Where one turn sends some rows of the set: a few examples, then the rows asked:
Q_795: [ 3.21  0.19  3.42  0.17  1.16  0.70  0.44  4.91 -0.75 -0.12  2.62 -0.23
 -1.16]
Q_82: [ 2.61  1.88  1.74 -0.27  2.01 -1.03 -0.99  4.29 -2.93  0.65  3.10 -0.03
  0.49]
Q_475: [ 2.86 -0.79 -0.32 -0.77  1.65  2.93 -1.11  0.00 -1.70 -1.39  0.94 -1.22
 -1.68]
Q_322: [ 1.06 -0.33  1.62 -3.69 -1.02  1.22 -1.92  0.47 -2.97 -0.53  0.40 -1.12
 -1.46]
Q_833: [ 0.03 -0.17  1.29 -2.32 -0.49  0.33 -2.05 -0.62 -0.79  0.46  0.90 -0.01
 -1.55]
Q_600: [ 2.37  1.63  1.90 -0.01  2.17 -1.17 -0.62  4.29 -2.65  0.64  3.00  0.47
  0.88]
Q_838: [ 2.31 -1.98  0.71 -0.85  0.43  3.42  0.15  1.94  0.06 -0.45  0.35  0.15
 -0.69]
Q_269: [ 0.69  1.28 -0.70 -2.14  0.87  0.19 -2.81  0.50 -2.75  1.16  0.75 -1.64
 -0.90]
Q_544: [ 2.32  1.42  1.36  0.62  1.15  0.35 -2.59  1.91 -2.25 -2.25  3.44  0.59
 -0.30]
Q_574: [ 2.72  1.17  2.45  1.29  2.18 -0.53 -0.83  2.03 -0.03 -0.21  3.30  0.01
 -1.62]
Q_543: [ 3.15  0.35  2.43 -0.77  0.12  1.54 -1.41  4.70 -2.94 -2.25  2.66  0.10
  0.44]
Q_681: [ 3.00 -1.18  0.05 -0.43  0.90  2.83 -1.33  1.03  0.53  0.02  0.38 -1.10
 -2.08]
Q_94: [ 2.36 -1.69  0.46 -1.32  0.94  3.81  0.48  0.90 -2.30 -1.70  1.02 -0.21
 -0.40]
Q_560: [ 2.18  1.76  1.67  0.06  1.65 -1.25 -1.38  4.49 -2.11  0.52  3.14  0.51
  0.86]
Q_425: [ 2.57  1.82  1.71 -0.02  1.66 -1.26 -1.81  4.67 -2.39  0.49  2.74 -0.09
  0.55]
Q_32: [-0.37  0.21  0.38 -1.39  0.77 -0.01 -1.19  1.70  0.27  3.18  0.47 -0.33
 -0.73]
Q_286: [ 0.62  0.44  0.30 -3.24  0.76  1.40 -0.22  2.07 -5.22  0.16  0.86 -1.31
  0.24]
Q_81: [-0.18 -0.50  1.38 -2.49  0.43  1.53  1.80  3.22 -2.17  2.03  0.62  0.11
  0.44]
Q_977: [-0.01 -0.93  2.48 -2.49 -0.10  0.60  0.75  0.22 -0.65  1.50  0.66  0.21
 -1.38]
Q_122: [ 1.25 -1.13  2.70 -3.68 -0.40  1.34  1.05  1.33 -2.82  0.25  0.48 -1.03
 -1.43]

Q_600 turns into Q_82
Q_81 turns into Q_286
Where do these go?
Q_681 turns into Q_838
Q_322 turns into Q_833
Q_574 turns into Q_795

